 -30  100   89   76   78   89  -13
-222  363  592  221  533   32 -316
-209  240  326  128  389   23 -180
-224  231  368  262  337   99 -144
-173  239  402  145  379   24 -225
:
 -30 -222 -209 -224 -173
 100  363  240  231  239
  89  592  326  368  402
  76  221  128  262  145
  78  533  389  337  379
  89   32   23   99   24
 -13 -316 -180 -144 -225

  61   86 -420
  23   -7   29
 216   73  -22
 139  399  344
 118  137 -345
   0 -158 -411
 591  179 -128
:
  61   23  216  139  118    0  591
  86   -7   73  399  137 -158  179
-420   29  -22  344 -345 -411 -128

-416 -135  521   -1
 342  253 -478 -128
-210  637  -20 -328
 275  153 -339 -158
:
-416  342 -210  275
-135  253  637  153
 521 -478  -20 -339
  -1 -128 -328 -158

-189  209 -110  397  -48  118   26 -193
-163  421 -643  621 -204 -230  164 -107
 431 -707  555 -262 -211  212   10  396
-178 -180  169    3  434  -21  122 -153
 539 -172 -168  219 -105  429 -279  120
 -78  361  -17  207 -128 -151  354  102
:
-189 -163  431 -178  539  -78
 209  421 -707 -180 -172  361
-110 -643  555  169 -168  -17
 397  621 -262    3  219  207
 -48 -204 -211  434 -105 -128
 118 -230  212  -21  429 -151
  26  164   10  122 -279  354
-193 -107  396 -153  120  102

 -39  356  219  422   19  -96  220  -75
-225 -228 -124  -95 -132  263 -261  350
  34 -523 -136 -266 -461  254 -545  401
  12 -358 -178 -353 -102 -283 -449  104
 -86 -409 -337 -306 -239  579 -185  393
-179  174 -148  -74  -21  -74 -234  -41
-149  292  207    3  175 -386    4 -254
:
 -39 -225   34   12  -86 -179 -149
 356 -228 -523 -358 -409  174  292
 219 -124 -136 -178 -337 -148  207
 422  -95 -266 -353 -306  -74    3
  19 -132 -461 -102 -239  -21  175
 -96  263  254 -283  579  -74 -386
 220 -261 -545 -449 -185 -234    4
 -75  350  401  104  393  -41 -254

 565  454  552  -69
 111 -130  206  214
-706  144 -250 -437
:
 565  111 -706
 454 -130  144
 552  206 -250
 -69  214 -437

  54  115   21   81 -273
 -76 -258 -169   33 -140
  59  231 -249  152  -72
 241  247    2  129  294
 204  -12  -68  441 -594
  68  -89 -200  188  690
 107  -88  -83  178   20
-115 -112 -196  155  384
-309   23 -227  183   53
 -90 -249  -19   -9 -641
  11 -459  -88  308   59
:
  54  -76   59  241  204   68  107 -115 -309  -90   11
 115 -258  231  247  -12  -89  -88 -112   23 -249 -459
  21 -169 -249    2  -68 -200  -83 -196 -227  -19  -88
  81   33  152  129  441  188  178  155  183   -9  308
-273 -140  -72  294 -594  690   20  384   53 -641   59

 530  244 -139 -658   44 -273  -28  -17
-428  131  -24 -223   46   -1  -61   19
  33   58  114  293   42  229   -3   76
-357  335  168 -123   87 -184  -25  252
 -52 -172 -243 -127 -202   48  425 -251
:
 530 -428   33 -357  -52
 244  131   58  335 -172
-139  -24  114  168 -243
-658 -223  293 -123 -127
  44   46   42   87 -202
-273   -1  229 -184   48
 -28  -61   -3  -25  425
 -17   19   76  252 -251
